(in the rows, 128 means zero)
Y: a few groups of rows, each row roughly a mix of its group's hidden directions; some rows fit no group:
Y (171 x 12):
[[171 105 107 121 155 108 113 104 122  75 146 132]
 [163  87 107 128 141  75 115 130 103 106 120 112]
 [123 169 142 134 134  87 135 134 133 112  70 103]
 [124 162 143 115 142 111 142 128 150 153 168  73]
 [131 101 172  89 154 107 102  98 136 102 147 129]
 [154  96 145 144 127 117 122 123 123 147  56 135]
 [178 109 163 126 144 131 136 149 127 184 122 132]
 [185 109 150 114 139  80 108 117 117 105 137 124]
 [157 147  91 118 139  98 133 181 104 116 148 108]
 [163 176 154 127 119 117 122 105 123 164  94 150]
 [158 153 126 103 116  97 138 188 108 141 106 134]
 [169  88 170  97 114 140 104 133 130 146 128 153]
 [ 98  84 135 121 123 148 128  67 127  99 122 117]
 [179 121 119 131 152 130 149 176 120 172 131 129]
 [148 115  98 126 126 121 118  72 121  82 112 156]
 [107  88 159 123  81 149  94 111 127 136 155 138]
 [132 144  84 123 126 130 135 200 112 111 134 131]
 [102 154 159 132 125 166 117  82 127 127 170 113]
 [109 125 120 170 156 177 153 136 102 102 122 104]
 [147 152 108 170 127 121 128 141 122 125  63 107]
 [154 125 192 135 146 122 131 150 126 159 103 154]
 [135 120 123 145 175 169 138  87 141 111 121 166]
 [ 89 132 158 138 100 151 134 130 151 130  79 163]
 [ 84 162  99 147 152 162 153 125 148 122 154 113]
 [106 106 158 101 104 109 109 169 121 175 138 120]
 [125 158 107 113 165 106 143 149 139  79 145  95]
 [162 117 136 116 145  76 120  93 126 128 142  82]
 [156  82 153 112 150  83 116 104 104 113 136 135]
 [173 143 152  97 155 124 125 178 105 131 130 149]
 [182 109 110 155 131  83 119 141 147 161 131 129]
 [ 70 108 147 143 107 167 140 143 154 146 132 145]
 [148 102  95 113 141 108 100 115 119  88 176 120]
 [113 139 176 120 115 145 147 126 117  98  78 159]
 [128 169 125 142 144 156 164 170 170 139 136 128]
 [ 76 128 132 143 115 175 132  85 151 135 125 142]
 [128  92 132 137 122 182 139 137 124 171 119 167]
 [106 145  96 136 135 115 142 195 131 109 130  97]
 [140 147 102  96 182 106 115 103 143 100 153 120]
 [152 115 128 146 104 146 148 123 124 182  76 138]
 [175  97 167 111 148 151 119 131 133 140 114 168]
 [123 138 152 128 130  83 124  91 142 123 159  76]
 [131 159 132 131  94 130 137 186 111 151 160 103]
 [158 113 178 131 150  97 121 152 102 142 158 150]
 [134  65 121 101 128  90 127 105 102 144 143 138]
 [147  84 136 127 154 110 137 169 117 148 171 149]
 [117 111 144 118 150 135 123  89  86 118 181 104]
 [104 161  75 149 133 103 144 117 121  87 120 112]
 [119  95 110 110  97 140 118 112 148 136  63 135]
 [106  87 157 134 119 173 114  96 148 129 114 161]
 [ 84 109 132 145 136 167 138  90 139  89 144 147]
 [138  91 149 120 129 158  91  81 132 118 165 134]
 [145  92 163 148 103 114 117 151 119 179 146 143]
 [123  87 123 128 136 109 145  76 128 104  88 154]
 [100 166 146 150 121 181 143 154 112 134 153 112]
 [164 143  83 114 137  79 117 147 155 138 108 138]
 [ 79 166 113 120 111 137 147  92 116 118 109  93]
 [ 98 105 135 158 131 172 129 152 124 129  94 172]
 [123 179 151 118 114 104 135 107 123 132  69 122]
 [112 128 105 183 124 167 134 113 165 126  96 127]
 [ 92 143  98 139 160 182 147 135  96 136 131 133]
 [ 83 157 102  87 132 150 124 153 140 138 162 145]
 [127 125  66 146 110 112 105 163 122 142  94 140]
 [167 143 153 139 165 109 130 160 124  88 140 158]
 [121 123 158  79 164 125 115 111 138 100 171 132]
 [116 134  89 132 113 110 138 181 101 151  94 107]
 [131  97 161 138 116 135 132  71 117  95 104 103]
 [160 107 155  88  93 113 101 163 136 111 149 131]
 [118 132  85 153 115 154 168 172 129 138 120  99]
 [148 107 190 132 155 149 132 140 142 157  98 131]
 [104  96 167 103 127 153 101  98 127 132 150 168]
 [ 89 125 117 170  82 169 117 109 127 128 118 141]
 [107 130 152 136 113 163 136  98 135 164  86 166]
 [ 98 154 120 148 144 134 143  58 145 119 135 118]
 [145  70 127 138 122  78 102  98 132 130 138 130]
 [ 92 158  75 143 132 115 152 106 132 120 110  95]
 [123 138 168 176 131 170 140  99 149 151 124 144]
 [110 121 121 168 183 169 141 109 133 115 133 149]
 [ 71 137 107 159 140 175 141 109 141 122 143 132]
 [ 89 136 166 110 141 136 104  79 126  94 132 144]
 [140  82 171 131 124 139 114 105 122 162  92 151]
 [ 95 148 150 145 107 178 151 166 147 140 114 144]
 [146  96 177 100 172 149 120 108 148 115 134 123]
 [159 102 129 131 120  91  77  88 150 126 111 132]
 [120 159 131 120 146  79 169 117 116 159  93 128]
 [157 169 155 132 169 131 142 143 145 127  99  90]
 [104 118 125 168  82 161 146 133 129 162 100 143]
 [105 106 145 151 103 103 139  98 154 144  77 147]
 [ 71 150 175 105 125 108 144 143 143 121 145 136]
 [ 91 147 155 173 132 154 153 131 162 139 138 155]
 [146 153 112  92 133  83 103 156 163 137 145 148]
 [173 142 132 152 144  98 131 153 134 104 154  82]
 [125  97 162 138 126 137 120  70 137 133  90 155]
 [ 93 169 157 121 115  77 113 116 131 102 115 114]
 [134 117 139 128 108  67 117 120 115 135  71 134]
 [183 135 124 118 153  82 131 166 107 120 119 121]
 [ 88 156 149 141 103 163 142 135 132 166 107 159]
 [165 133  78 115 140  78 112 128 107 106 130 116]
 [117 152 149 172 123 101 107 141 139  90 125  84]
 [ 92 126 163 154  94 154 146 142 135 167 109 149]
 [ 69 149  94 141 108 131 128 145 114 108 106 160]
 [139 122 138 141 131 184 130 183 149 132 139 158]
 [159  94 161 120 123 104  87 136 105 133  85 132]
 [101 128 178 119 125 172 140 145 122 100 115 165]
 [176 135 139 137 164 119  99  96 144  98 127 160]
 [ 82 101 137 138 101 149 123 125 120 139  94 177]
 [164 100 163 110 103 131  90 172 123 127 119 144]
 [112  97 168 147 122 145 114  81 151 138 118 166]
 [184 133 148 114 173 108 131 158 129 145 143 107]
 [124  69 153 136 125  90 127  97 132 122 109 159]
 [104 115  63 105  90 151 122 138 123 132 132 110]
 [113 163 163 152 139 137 153 183 139 152 114 122]
 [161  92 155 141 151 114 110 117 125  81 114 162]
 [174 134 180 168 156 125 149 118 138 136 118 133]
 [132 130 177 144 102 136 141 148 115 172 171 128]
 [133  77 138 141 110 119 120 128 115 154  76 161]
 [101 174 154 147 153 162 135 133 151 150  96 116]
 [169  84 145 156 140  89 133 116 126 108 131 160]
 [151 128 101 137 112  94 100 118 159 139  76 154]
 [ 81 165 147 112 134 165 168 138 118 124 105 140]
 [110 116  54 135 133 124 114 127 117 135 160 104]
 [141 100 170 146 101 122 123 113 116 142  77 160]
 [174 148 158 111 171 103 153 152 125 116 109 140]
 [129 133  71 146 150  96 141 104 106 115  99 103]
 [156 129 110 114 178  78 131 108 108 132 156 124]
 [101 128 151 178 119 179 141 131 160 131 145 123]
 [ 99 111 143 116  76 108 120 131 144 137  75 113]
 [140 156  80 129 157 141 132 124 116 119 178  95]
 [100 128 159 127 121 140 187 148  98 111 103 148]
 [115 126 109 128 134  77 110 102 127 159 168  91]
 [ 78 159 118 141 140 172 148 136 155 151 148 128]
 [138 112 136 158  86 127 126  87 137 112 129  74]
 [129 105 181 136 143 163 112 111 145 124 169 152]
 [124 165 122 150 183 123 156  96 150 103 135 117]
 [ 77 146 110 132 116 146 148 171 122 137 156 161]
 [111 172 101 150 144 133 141 169 135  96 154 101]
 [105 115 116 110 147 136 109  63 119  97 150 110]
 [142 137 142 115 117  78  92  81 120 110 102 115]
 [ 77 147 149 126 113 135 149 139 129 145  79 161]
 [108  95 152 146 121 161 168 135 123 174 138 153]
 [124  93  91  95 135 179 119 126 146 123  99 147]
 [153 122 105 136 130  74 137 184 110 144 133 128]
 [ 79 140 124 130 117 164 103 102 141 130 178 122]
 [154 100 161 124  92  85 102 108 135 133  99 146]
 [176 133 116 134 175  95 132  97 116  99 136 141]
 [172 133 125 143 113 101 145 162 104 111  99  87]
 [ 87 154 175 146 122 143 149 109 141 114 100 157]
 [174 137 156 114 161 114 142  98 130 172 105 124]
 [178 105 139 141 137  90 130 111  98 106  98 103]
 [121 120 111 170 136 143 167 148 168 164 119 154]
 [131 171 123 135 154 136 164 187 131 149 118 122]
 [ 88 145 119 124 105 158 146 104 145 127  69 128]
 [ 92 122 118 135 132 140  84  94 169 146 162 120]
 [ 96 136  82 149  90 145 142 102 138  96 140 105]
 [140 120 158 149 125 132 157 199 118 109 119 116]
 [ 82 159 137  96 130 159 119 109 149 141  87 139]
 [154 105 148 106 148 172 122 113 134 150 180 139]
 [159 152 166 111 120  86 134 176 126 144 112 123]
 [112 115 146 132 114  78 101  70 123 115 130 113]
 [134 127 183 124 129 108 128 135 129 186 134  96]
 [117 203 161 149 114 142 136 135 132 123 115 120]
 [149 154 134 118 143 121 131 183 104 148 174 112]
 [117 149 153 132 117 147 122 111 153 180 125 179]
 [131 146 118 100 146 174 128 170 102 114 168 117]
 [ 94 188 131 126 130 137 142 136 144 107 166 102]
 [ 98 104 106 122  80 138 114 102 118 156  92 151]
 [167 156 133 116 159 109 144 174 124 159 154 116]
 [150 140 134 143 142  89 143 171 122 145  74 119]
 [128 104 162 162 142 162 169  88 133 144 140 120]
 [ 98 107  87  85 125 116 118 171 118 117 113 153]
 [169 103 164 123 137  89 121 110 103 123  91 148]
 [135 145 131 108 121 125 145 163  75 117 154  83]]
which group is each row in? (one row of each group first):
[128 126 132 122 157 166 147 181 117 130 173 145]
<42>
[124 112 188 120 113 121 119 133 134 184 134 104]
<123>
[156 139 142 130 148  92 143 186 128 149 158 110]
<80>
[147 184 140 135 120 126 127 186 120 130 148 107]
<110>

[108 104 170 128 113 146 110 102 167  87 134 150]
<123>
[137 170 141 143 164 122 146 184 139 123 133  99]
<80>
[142 119  99 125 144 195 130 152 131  98 150 139]
<42>
[ 88 147 120 117 106 187 141 149 156 143 131 145]
<123>
[123 105 123 146 145  62 146  96 114 139 156 119]
<42>
[ 92 132 127 130  94 111 111  76 131  93  96 122]
<80>
[164  79 159 110 120 140 103  98 127 130 117 162]
<123>
[102  92  97 119 136 127  98 120 155 167 167 116]
<42>
[127 193 136 121 131 109 155  84 150 129 120 124]
<123>
[109 150 163 143 135 178 142 139 136 159  89 148]
<80>
[144 129 141 123 103 168 122  72 138 153 164 116]
<80>
[ 85 145 135 127 109 190 140 120 134  99 107 133]
<42>
[150 112 140 119 136  71 126 155 137 110  91  93]
<123>
[162 127 185 128 152 121  84 103 132 125 131 110]
<80>
